Rows are one point carried round by a steady rotation, each followed by how many steps it has turned.
The counts run from 0 to 627.
[161 138 132 175 148 157  99 127 157 137 114 152 158 120 157 137 137 116
 130 136 134  99  63 153 139  85 187 116 173 122 128 116 149 141]
317
[151 136 142 151 147 103 105 117 110 105 101 179 182 123 176 111 113 113
 117 126 109  94  80 149 140 118 144 129 143  78 126  95 160 136]
565
[ 89 111 118 158 114 159  81  89 153 121 147 100 139 177 117 124 131 173
 135 134 102  93 128 176 126 102 139 127 128 145 128 121 192 131]
543
[117 147 118 151 151 102  96 169 126 149 137 146 103 140 122 134 155 164
 169 128 123 138 165 139 168 113 180 163 160 130  83 129 148 180]
147
[145 162 130 121 124 116 122 144  63 187 150  96 103 147  98 145 116 123
 149 115  87 120 155 115 131  99 114 185 110 126 126 112 164 151]
213
[156 106 153 154 141 133  73 125 122 108 142 127 120 125 138 103 160 113
 159 101 160 121 178 146 130 111 150 184 182 123 128 165 114 145]
0
[ 99 140 137 143 158  89  96 167 140 146 149 185 126 145 139 150  96 166
 148 138 122 157 130 140 131 129 142 125 153 129 142 103 202 161]
468
[106 157 120 101 117  92 140 128  62 133 176 131 134 159 124  82  70 120
 153 137  97 133 122  99 117 137 121 118 124  77 135  92 119 116]
159
[120 149 116 168 109 118 170 148  86 126 143 143 112 171 114  76  80  75
 128  98 112 118 142 103 120 157 131 154 115 115  82 108 126 116]
358
[128  86 115 130 154 158  94  71 136 124 119 130 145 169 132 114 128 116
 139 114 164 105  78 161 121 121 107  93 158  94 162 167 125 136]
252
[140  73 107 140 133 155 119  56 125 116 116 104 140 171 103 109 117  93
 139  96 136 114 104 169 119 120 100 143 126 116 149 179 115 139]
625
[146 152 125 123 111 119 112 129  75 182 143  94 119 146  99 155 109 124
 147 122  71 124 151 125 127  99 119 192 101 142 126 116 165 155]
214
[143 120 126 151 163 116 170 102 115 123 116 100  88 156  89  85 107  87
 139  83 162 136 156 150 159  99 129 175 120 120 127 138 118 141]
181
[141 167 155 157 106 129 111 139 106  98 157 127 157 166 164  85  89  82
 135 133 103 115 123 104  99 160 147 116 149 130 110  99 142  81]
486
[140 143 127 166 100 147 135  83 100 123 131  97 155 137 118  91 112 108
 113 121  76  79 109 146 138  76 154 162 104 117 118  90 143 117]
363
[114 146 108 173 131 161 174 113 143 140 157 103  99 152  89  78  92 109
 130 118 141 125 103 136 149  76 173 123 129 127 122 102 119 117]
233
[184 166 150 137 162 134 114 160 103 162 124 101  98 165 130 140 123  64
 159 101 156 141 138 102 121 145 126 147 160 145 121 155 131 124]
260
[116 122  99 146 127 107 113 140 132 147 150 137 107 125  93 129 142 161
 173 126 110 154 152 149 166  94 182 176 152 138  94 144 122 190]
149
[125 112 157 158 139 136  66 110 131  85 134 165 166 154 180  97 129 125
 129 126 146  93 117 152 108 141 132 108 172 102 142 124 157 113]
370
[138 165 131 116 133 115 126 155  58 190 155 111  94 153 104 139 114 124
 149 111 103 116 157 103 132 107 112 177 117 112 127 109 162 148]
212
[147 118 120  88 137 114  91 122  73 137 144 137 140 161 137 117 114  97
 177 124 133 135 115 110 106 172  99 113 164  83 140 173  93 136]
453
[147  90 126 163 137 159  93 113 130 131 135 135 109 133 111 118 156 104
 153  93 165 122 152 155 124 112 130 182 175 129 131 186 108 160]
2
[174 120 132 184 121 127 108 132 118 127 106 156 139 103 136 123 143  89
 139 101 108 109 144 145 139 111 165 209 152 135  91 141 124 158]
442
[106 109 119 150 116  89 108 127 123 112 133 134 122 168 108 120 110 142
 157 108  83 147 182 154 135 152 127 188 115 154  97 141 168 159]
98
[108 113 150 178 129 115 100 143 108  95 141 192 144 135 162  90 113 121
 117 101 136  97 162 146 109 139 122 168 147 102 129 108 174 130]
617
[108 102 142 137 150 111 115 116 168  79 158 135 126 173 130  90  79 115
 152 124 158 180 133 151 114 150 135 110 163 142 165 146 143 111]
549
[129 154 142 129 127 109  72 143 132 134 146  85 120 169 125 141 139 155
 172 138  90 145 180 142 144 125 157 158 142 168 108 131 171 142]
343
[105 115 139 132 122 101 105 104 120 118 159 153 161 132 133 118  75 153
 123 134  87 127 125 160 111  96 121 151 121 113 175  86 198 136]
417
[116 111  89 148 116 115 120 129 138 148 157 141 112 122  83 129 126 154
 172 124 104 161 137 147 156  96 176 174 144 140  99 152 109 185]
150
[149 144 131 158 118 140 168 120 138 123 165 134 139 115 116  89  57  80
 116 128 118 143  87 128 119  80 166 138 137 129 155  91 126 111]
236
[121 139 135 133 107 121 129 100 101 129 164 138 163 126 130 108  71 127
 112 138  80 111 104 139 110  87 123 144 112 106 169  74 172 120]
41
[147 131 146  96 185 125 109 101 112 128 131 111 123 168 139 109 111 109
 155 125 182 134  95 135 129 115 111  86 166  83 179 144 122 123]
255
[172 158 128 106 163 140 115  99 118 177 112  80 132 161 120 159 117 108
 144 139 119 123  63 137 145  86 138 100 136 122 153 128 148 133]
137
